rotation ticks, each row followed by its count of ticks
The counts run from 0 to 260.
[ -6 -14 -13   7  13  10   3 -14  12 -31  24   2 -31   0 -13   3  16  -9
 -16  32  -9  15   2   0 -15  -8 -13  -2   0   9  17  -4 -33] -> 43
[-10  13  -9  14  12   3  26  -3 -30 -16   5  -6 -10  19  -9  25  17   4
  -5 -13  22  32   8  17  11   8  13  -7   7  -4 -27  10  18] -> 151
[ -3 -15 -12  12  35   9   1 -23  18  -5   9  30  -5  -6  -5  -4  24 -18
 -20  -9   9   6  -1 -28 -29  -2   9   2 -22  21   7  -8  -9] -> 224
[-18  -7  -8  17  25  31  11 -14  19  -8  20 -17   2   9   6  -9  29   2
 -32 -16   5   8  -3  20 -12   9  -1 -27  -2   8   6   7 -20] -> 4
[-27  -3   9   6  25  14  18 -16  27 -28  16   9  12  -9  -8 -22  14  -8
 -37  -4  12   6   5   0 -20  -9   3  -4  -1  -4  -6   9 -25] -> 241
[ -7   6   2  22  -2  57   6 -15   2 -18  13   8  -6  -9 -20 -22  24 -11
  -1   1  17  -7   7   1 -14   1  -4   1   0   1  14   6 -25] -> 257
[ 11  -6   3  10   5   2  14 -30 -11 -37   9   8 -19  -5 -28   3  11 -13
  -1  17  12  -7  28   5 -23 -20  -4  19  -9 -10  10 -13 -14] -> 62
[ 11  -7   5   7   7   7   5 -29  -8 -33   5  14 -21 -16 -20   6  -3 -13
   2   6  18  -9  20   1  -6 -18 -20  32 -14  -7  18 -17 -23] -> 68
[  1  -1   8   8  14  13   6 -18   8 -28   3  19 -20 -25  -8   8 -20 -15
 -10   9  25 -13  13   1  -1 -17 -25  30  -2  -7  19 -16 -16] -> 73
[-12  14 -10  10   9  -1  33  -8 -31 -11   5 -11 -14  16 -13  27  20   8
 -10 -11  23  27   7  19  11  10  16   2   6   5 -21  11  14] -> 150
[  2  -2   1   1  12  18  11  -5   0 -21  13  32 -22 -21 -15   1 -20 -18
   6  27  21  16  14 -14 -14 -13  -2  28  17   7  10   2  -3] -> 82
[  3   1  -2  -6  27  12  16  -8  -3 -22  16  21 -24 -22 -11   3 -23  -4
   8  23   5  14   9  -5 -20  -8   0  34   9  25  12  -1 -14] -> 87
[ -4  15   5   1  13  31  19  -6 -36 -18   6  12  -2 -15 -17  10  -9   4
  19 -21  31  14  11   7  10  -7   6  34  -1   7  -9   2  -7] -> 113
[  1  -8  -6  15  24  20   1 -12  18 -40  17  -5 -30   0  -6  -7   2  -9
 -17  24 -12   3   5  17 -17  -5 -24 -11   3  -8  15  -2 -21] -> 47
[  7  15   5  -2  32  27  25  -6   0 -32   4  10 -21 -17  -8 -14 -30  -1
   6  -3   4   7  15  20 -14  10  -6  23  11   1   0  15   6] -> 96
[  1 -23   2  24  36  18  -5 -17  23  13   6   6   2   8   8  -1  26  -6
 -21 -19  28   8  12   5 -13  -6 -22   1 -11  -2  13 -15 -10] -> 210
[ -2  -6 -19  35  29  -1   6  -2  -1  13  10   0 -22  11  12  37  14  -6
 -24   2  28  13  -1  -3   6  -4  -2 -14   2  16   1 -12  20] -> 173
[ 16  -5   6  15   5  13   2 -22 -11 -45   7  17 -17  -5 -24  -3   2 -21
   8  10  11   0  28   4 -17 -18 -11  14  -9 -21   2 -10  -7] -> 64
[ -6  -8 -16  23  -3  27   1 -29  -8 -24  16   6  -8   7 -19   3  44 -16
 -11 -11   7   1   0  -7  -8  -3   6 -17 -24  -2   7  -5 -24] -> 19
[-11  19 -18  11  39  18  15   6 -19 -11  17  -6 -19 -10   7  24 -19  13
   0  -8   5  17 -14  11  11   4  10  -1   3  29 -12   5   7] -> 135
[ -3 -15 -10  18  39  10   1 -20  21  -4  11  25   0  -7   1  -2  19 -19
 -24  -7   9   1   0 -24 -29  -8   7  -5 -21  18   4 -10  -8] -> 223
[ -3 -18  -1  12  32 -11   7  -9  14 -11   1   6  -4  26   3   2  28 -11
 -29  -9  17  36  18   9 -12   0  -9 -12  -3 -18 -17   0  11] -> 196
[  9  -8   7  15  13  -1  15 -32  -8 -38  12   1 -18  -7 -22   6   7 -14
  -9  17  10 -16  28  11 -26 -21  -5  14  -8 -11   8 -17 -14] -> 61
[ -8  20   1   5   7  37  21  -1 -25  -2   6  11  -9 -18 -11  15 -11   3
   8 -15  40  15   3   3  21   5   0  32   7  11   3   5  -1] -> 119
[  8  14   2  -8  28  29  25  -6  -3 -30   3  12 -24 -14 -13 -13 -24  -2
  14   2   4  14  16  15 -16  14  -5  29  11   9   3  16   4] -> 95
[  7  -1   2  18  16  15  14 -20  17 -39  11  -5 -26  -2 -10 -12   3 -13
 -18  22  -2  -9  17  25 -25  -2 -19  -6   7 -18  12   1  -6] -> 53
[ -9   2 -10  16  14   3  18  -8 -36  -4  11 -13 -10  18 -11  33  25   9
  -1 -15  27  32   9  16  18  -3   6   3  -4   5 -15  -3   0] -> 156
[ -6  -8 -12  23   2  19   4 -31  -7 -22  19  -2  -2   4 -15   7  42 -12
 -19 -10   7  -6   0  -5 -10 -10  11 -18 -23   3   8 -12 -24] -> 18
[-12   8  -5  18  26  -2  21  -4 -31 -10  11 -22  -5  13  -1  35  10  13
 -13 -14  24  21   6  22  14  -7   6  -5  -2   0 -24  -5   5] -> 154
[ -4 -13 -10  11  41 -18  12 -14  22  -9  -4   2 -17  20   8  10  19  -5
 -39 -14  12  23   8  13  -3  12 -16 -10  -6  -7 -10  -1  11] -> 191
[  8  -4   7  19  16   2  13 -28  -1 -41  11   2 -15  -5 -18   0  -1 -12
 -13  17   7 -17  27  15 -28 -23  -8   5  -3 -16   5 -16  -7] -> 60
[ 11  -2   8  15  12  22  -1 -15   2 -36   1  27 -19 -17 -16  -1 -16 -20
   2   4  22  -3  19   2  -1 -15 -26  21  -1 -22  11 -12 -11] -> 71
[ -9  25   3  16  17  43  15   5 -18  -6   5  11  -5 -18   1  16 -23  -2
   3 -14  40   8  -1   3  23  -1  -1  17  11   4  -4   6  10] -> 121
[ -7  -5  -8  23  -2  26  11 -25  -5 -18  17   0  -2  12 -16  -4  49 -15
 -18  -7  10   5   6   1 -19   3  18 -23  -9  -1   2   2 -10] -> 13
[-10  17 -16   8  23  23  21   2 -29  -2  17   6 -22  -8  -5  26  -9   6
   6   3  18  23 -10  -7   8   3  23  11  10  35  -6   9   8] -> 131
